Each path below is one point turned by a fixed rotation once a step. After each direction that follows a path, write how fast that rotation turns it, in degrees a step (0 if it stays still).
Each turn is a multiple of 5 degrees from 10 to 175, or 0.
Each row of a path follows its step; steps can be skipped.
Rotation 1:
step 0: [-17.3   3.0  -6.8   2.5  -6.9  -9.5  13.3 -10.9  -9.4  -1.1  14.6  18.2
  14.9  -7.9   6.0 -19.0  -3.1   4.4  -9.6  -7.1   4.3  36.7   9.2   7.8
 -10.1 -16.3 -17.3 -15.0  11.5 -10.5  19.1  -4.1  -7.4  -7.3   8.6   9.0
 -14.8 -21.1 -30.8  -5.6  19.4   8.4]
step 1: [ -5.9   0.6   6.9   9.4  12.1 -23.8  -3.9  12.4  -8.7  -8.1  -8.7   4.8
  35.5  -4.7 -11.7 -20.5  -5.5  -7.9 -29.9 -11.0  13.6  -5.2  -0.2  12.5
 -11.3 -19.8  13.3  14.7   3.3   0.2  -8.1 -25.7   3.9 -12.1  12.5  13.8
  12.5 -18.2  -2.0   4.5   6.9  16.4]
step 2: [  3.2   2.2  -9.4  -8.3  24.6   0.2   1.4  -6.2  -9.3  -8.5  16.1 -13.2
  13.4   2.6 -15.2   1.4  14.2  -4.0  13.3 -24.6  13.7  16.2   1.1  -1.2
  25.3 -22.7  22.5  -3.6   7.8   7.3   8.6 -17.8  24.1  -1.7   7.2  -0.7
  31.5  -4.2  -2.0  11.8 -18.6   2.8]
step 3: [  6.0  -1.4  15.1 -13.5  12.2 -22.2 -11.3 -29.5 -25.6  -5.7  16.6  26.9
 -15.3 -11.7   1.0  14.4   5.7 -17.9  19.1   5.8 -16.4   3.8   4.4   8.2
  20.1 -10.6   6.0 -17.0  11.9   1.0   4.9 -15.0  10.3   0.9  20.4  -5.7
   6.1  -1.6  -9.5   5.4  17.8   0.3]
step 4: [ -5.3  -2.4 -11.6   4.1 -15.4  11.3   2.8   2.1  -6.1   8.0 -26.4  40.7
  -2.0   2.6 -11.3  -1.1  10.5 -10.3 -16.6   7.3 -22.3  -8.6  21.1  10.8
  24.0 -14.9  15.3  -0.6  -5.7  -3.4  15.5 -15.0   4.7   6.7  17.2  14.7
  -3.3 -18.0  -0.3   9.5  14.9  -8.2]
step 5: [  1.7   8.6  -7.2   5.8   8.1   5.3   3.4   7.4 -16.3 -28.8 -14.6   7.6
  14.2  16.7 -10.6  -6.6  -6.8  15.4  -4.0  -4.2  -1.9 -26.6  21.8  -9.9
   4.9  -9.2  14.2 -10.9  17.5  -5.9  12.7   9.5  13.4  12.8  29.4  -5.2
 -14.6  -6.6  23.8  12.4 -19.5   9.8]
step 6: [  3.8   1.5  -1.3  -9.2   4.8   8.2   3.6  -2.8 -11.1  -7.5   3.2   3.3
   2.0  -8.6  22.3 -15.2   5.8   6.4  13.0  -2.0  -2.5  24.7  41.4  -8.9
 -12.7 -23.1  -5.5   5.0  38.5   0.3   4.5  11.1   3.0  15.0  17.3 -24.6
   5.8   0.0  -3.8   2.1  -0.8  -8.7]
step 7: [ -3.2   3.3  10.2  21.5 -20.8 -26.2   3.2 -18.4  -5.4  11.3 -11.0   0.5
  22.1 -15.0  -6.9  -3.2  12.5   6.5  -3.5  12.7   2.1  21.1  33.7   4.6
 -24.8  -0.3  -0.3 -11.1   3.8 -18.9 -15.9 -11.6  10.5   9.8  12.1   2.7
   5.4  -7.2  -4.1   8.7  23.2   5.6]
step 8: [ -1.5  -3.2  -2.9  17.4  -8.2 -16.3  17.6  12.6   5.2   2.9  -0.4 -12.3
  15.4   7.7 -25.6  -8.0  20.8   7.3   9.4   4.8   1.4  -2.9 -10.7  -0.6
  -9.2 -31.2   3.9  -0.5  16.0 -22.1  21.9 -19.2  19.6   8.1  -1.0  22.4
   7.4 -26.4  -2.3  -4.8  -6.9  10.8]
step 9: [ 16.3 -18.0  15.6 -14.7   6.4 -21.7  -8.6   8.3  -8.2  -7.0  18.9   1.5
   6.4 -10.8  -7.5  -3.5   8.9  -7.8  13.3   6.6   1.8  -6.2  -7.5 -24.3
  13.3 -15.1  16.0  21.0  33.5 -17.9  -2.7  -7.6   1.5   1.6  10.2   7.2
  16.5  10.7   5.3  22.2 -12.1  18.3]
step 10: [ 21.0 -10.8 -21.9   1.9 -10.8  -6.0   9.9 -19.8   3.9   4.9  13.1   7.0
  -8.8   5.6  -0.4   2.7  18.1  -9.9  15.4  10.2 -20.2  19.2  13.5   8.5
  30.1 -18.3  -6.4  10.0  -1.0  -3.3 -11.1  -5.1  -2.1  -0.6  11.7  -1.8
  11.1   8.5   2.4  40.1  11.4   4.8]
Directions:
[-2.6  4.7  2.9 -0.4 -0.6 -6.3  0.5 -2.0  4.7 -4.0  3.6 -2.4  3.7 -4.3
  3.1 -3.8 -1.7 -2.9  1.3  5.0  0.7  5.2 -6.1 -0.7 -6.9  1.7  0.6  2.5
 -5.3 -2.1  2.5 -7.9  7.8  1.2 -0.4  4.4 13.7 -0.1 -4.2 -1.7 -6.2  0.9]
55
[ 0.4  0.3  2.5  2.0 -0.2  3.2  2.6  7.5 -2.3  5.5 -0.9 -1.1 -2.0 -5.0
  6.6 -1.2  0.9 -2.2 -6.9  5.9  4.9  5.1  4.4 -3.4  6.0  2.3 15.2  3.8
 -3.4  0.4 -6.8  2.3  4.8  2.5 -2.2  4.0 -1.4  2.0 -1.4  2.6  2.5  1.1]
135
[ 6.0  0.9 -0.3 -0.7 -2.6  3.5 -5.3 -3.4 -0.2 -4.1  0.6  2.9  0.8 -4.1
  1.7  1.5 -6.0 -6.3  5.1 -0.1 -5.6 10.0 -0.6  5.5 -3.8  6.1  1.5  3.2
  5.0 -2.2 -0.6 -3.5 -5.5  4.1 -3.0  0.3 -7.2 -0.5 -9.0  8.2  4.1  0.1]
110
[ 3.6  1.1  2.7 -2.5  3.3 -2.3 -7.5 -1.6 -2.0  9.0 -2.3 -5.5  1.3 -4.1
  0.8 -0.7  1.8 -2.1  9.0 -0.7  0.7 -2.1 -6.0 -3.2  8.6 -5.2 -3.4 -0.3
 -3.9  2.8 -2.7 -7.8 -0.1  0.7  3.0  9.8 -5.5 -3.2  2.2  4.1 -2.1 -5.3]
55
[  0.6   2.9  -7.3 -13.6   1.5   3.7   0.2  -1.3  -2.4  -3.8   0.2  -7.4
   2.9  -0.5   1.1   4.9   4.8  -6.5  -0.6   0.8   0.1   2.1  -0.7  -5.5
  -3.9   1.7   0.9   2.9   8.7   8.7  -3.6   0.9   1.1  -1.1   1.0   0.0
   1.5   1.0   8.1   1.4  -3.0   6.0]
100
[ -4.5   2.5  -3.2  -1.6 -10.8   1.4  -6.2  -6.0  -3.5   1.1  -2.5  -4.3
   0.7   3.2   0.0   0.0  -0.3  -0.5  -1.6   9.2  -0.4  -7.2   3.8  -0.3
  -0.4  -4.2   2.8  -0.1  -2.4   0.7   2.6  -2.4  -1.2  -7.5  -5.0   2.4
  -3.4  -6.8  -8.9  -4.1   1.4   8.0]
100
[  8.2   1.2  -5.5   5.0   4.2  -0.5   1.5   2.1   4.0   1.6 -10.6  -0.4
   5.1   3.4  -2.1  -0.3   2.0   7.3  -5.0  -2.9 -10.9  -2.9  -3.2   4.8
  -4.3   3.6   3.7  -1.8   0.1   6.5  -3.3  -2.3   4.5   0.4  -2.4   7.4
   1.4  -3.0  -1.1   0.1   1.7   3.0]
110
